One vector is turned by the same rotation once a step. Each row is the vector after some number of steps, and that number follows the row.
The counts run from 0 to 575.
[135 118  92 169 140 148 124  62 131 168 147  90 150 130 150  74 120 123
 141 123 123 142 124 140 134 120  92 137  97 161  85 102] => 557
[112 141 118 150 125 142 138  84 108 132 115 107 133 122 142  34 112  97
 154 139 104 110 123 157 167 152 103 136  81 151 101 111] => 397
[105 109 130 121 150 137 128  48 142  88 150 113 157 105 163  83 125 160
 146 106 110 139 105 151 170 128 150  86 136 140 124 142] => 538
[101  98 110 146 138 137 101  69 116 102 152 112 153 124  85  78 104 143
 107 122  96 147  77 157 147 170 119 137 131 152 130 113] => 90
[136 107 116 129 159 121 126 106 111 124 136 143 144  95 112  85 121  92
 104 159 159 167 116 145 139 178 153 140 110 161 142  85] => 119
[144 131  63 121 147 148 122  97 120 161 149 107 124 117 128  70 142 127
 133 125 121 154 119 164 140 130 120 135  98 182 129  68] => 60
[147 115 143 135 149 127 143  73 125 100 112  92 140 114 113  88  72 117
 154 130 100 131  98 153 149 168 137 155 154 186 126 104] => 358
[145 139  91 108 124 155 125  89 103 107 103 120 162 138 122  65 126 103
 110 145 123 137 122 137 166 166 104 154 129 191  98 109] => 134
[138 147 116 140 164 129 161  69 136 117 112  71 145 121 170  82 129 127
 144 125 118 141 132 105 150 158 121  92  80 143  95 111] => 494
[137  98  96 127 161 132 130  80 112 125 158 103 145 117 144 100 102 138
  97 114 109 153 100 163 130 174 135 151 141 141 110  56] => 313
[140 108  77 136 154 154 129  60 152 120 147 132 155 117 140  68 103 121
 138 131 117 141 116 194 145 114 119 135 123 138 153 124] => 310
[112 111 101 103 140 138 103  94  86 117 144 173 171  95 116  73 137 127
 101 143 162 161 113 151 169 135 142 132 130 146 120  83] => 280
[142 144 103 140 170 170 117  74 121 154 117 110 153 100 156  72 142 112
 157 126 166 155 135 127 139 104 111 116  90 150 105  85] => 305
[ 91 104 126 107 164 134 173  92 104 118 126 119 136  58 122 100 107 101
 140 116 120 148 113 107 139 162 163 146  90 141 125  89] => 79
[140 110 106 131 152 154 125  32 133 130 114 121 137 110 117  91 100 114
 148 126 130 131 101 144 131 167 131 181 161 151 142 118] => 563
[140 130 105 142 143 158 142  60 136 124 132  81 148 115 162 124  95 136
 156  97 106 160  92 117 123 135 114 137 146 173 118 106] => 66
[141 170 103 163 151 153 113  91 115 128 120  96 156 111 117  79 145 120
 152 138 150 170 114 113 133 110 110 117 115 190 126  96] => 100
[ 94 137 158 132 136 133 133  97 143  84 140 144 156  67 157  90 110 103
 147 115 134 162  95 107 164 149 148 106 148 162 105 137] => 480
[109 118 101 146 126 152 129  68  93 134 109 130 144  94 120  81 115  69
 153 143 139 141 103 119 145 138 115 140  66 159 153 117] => 529
[119 164 104 127 139 123 139  58 143 128 167 133 128 106 126  64 117 153
 146 133 102 156 115 175 166 152 143 142 146 158 126 134] => 253
[124 107 150 120 161 121 116  84 104 101 127 109 131 105 149  91  84 133
 151 122 104 126  96 163 155 177 148 118 132 152 138  75] => 153
[147 105 130 137 171 129 131  54 144 118 118 123 144 101 157  88 133 133
 162 138 159 148 117 154 163 111 159  83 125 162 160 131] => 407
[119 118 121 132 168 111 148  85 122 113 162 105 163 101 128  99  75 158
 129 115  99 153 112 146 151 128 130 148 135 132  65  73] => 108
[119 127 134 121 164 126 145  91 107 138 133  97 116  86 127  85 101 109
 146 120 113 135 121 123 140 174 144 173 129 157  80  65] => 461
[114 118 110 112 159 128 143  77 109 162 161 152 189  88 113 102  70 123
 143 143 140 167 118 150 155 126 132 151 105 143 126 104] => 17
[126 116  83 104 142 171 128  40 115 138 103 126 163 104 105 103 116 124
 128 128 131 143 105 136 130 156 127 156 122 158 166 123] => 180
[123 135 144 168 160 122 158  71 126 114 123  67 141 113 159  88 122 120
 148 136 130 140 110 108 149 172 124  98  83 145 103 118] => 495
[128 150 127 116 182 148 131  65 128 101  91  89 152  95 128  98  99 110
 166 124 122 132 106 111 136 151 131 108  83 162 149 118] => 243
[129  96 153 121 170 126  98 112 134 103 147 139 139  83 148  71 111  95
 113 119 159 144 116 140 154 131 150 106 125 169  99  83] => 217
[125 155 107  80 150 153 127  85 137 118 144 109 149 107 127  64 154 158
 121 113 112 136 131 146 157 174 150 127 153 155  97 112] => 93
[158 147  95 140 156 142 100  61 132 156 124 127 151 129 128  76 135 102
 116 157 175 155 122 129 137 162 122 144 125 173 120 106] => 117
[ 95 112 162 140 157 133 143  72 104 145 130 112 156  79 116 105 109 144
 182 110 136 161 105 119 156 121 157 131 123 142 119  91] => 302
[156 173  84 142 138 147 163  83 120 129 131  80 157 136 138  84 126 131
 129 141 102 173 113 146 139 180 110 142 120 169 120  91] => 3
[132 123  80  97 153 142 150  77 111 143 118 117 122  86 107  72 155 119
 126 122 126 141 132 118 144 150 141 172 103 163 102  88] => 77
[144 144 108 124 130 171 129 100 140 140 121 131 149 100 151  67 167  88
 132 133 172 161 126 123 143 135 123 129 132 192 113 110] => 322
[136 151 100  70 141 167 147  96 108 103  98 125 167  85 156  94 137 123
 155 119 130 145 131 110 156 134 141 127 142 169 108  82] => 36
[119 124 127 164 156 127 164  74 126 118 131 110 123  83 130  86  98 104
 135 128 118 158 106 141 130 189 144 156 128 115 137  92] => 210
[108 119 129 151 137 103 148  96 122 104 172 131 144 111 126  60 112 123
 119 144 112 157 103 181 166 173 142 109 113 143 132 118] => 251
[131  92 110 152 155 153 146  81 141 120 148 142 170  96 142  69  89 103
 133 135 136 157 113 196 142 111 123 114 116 127 157 121] => 309
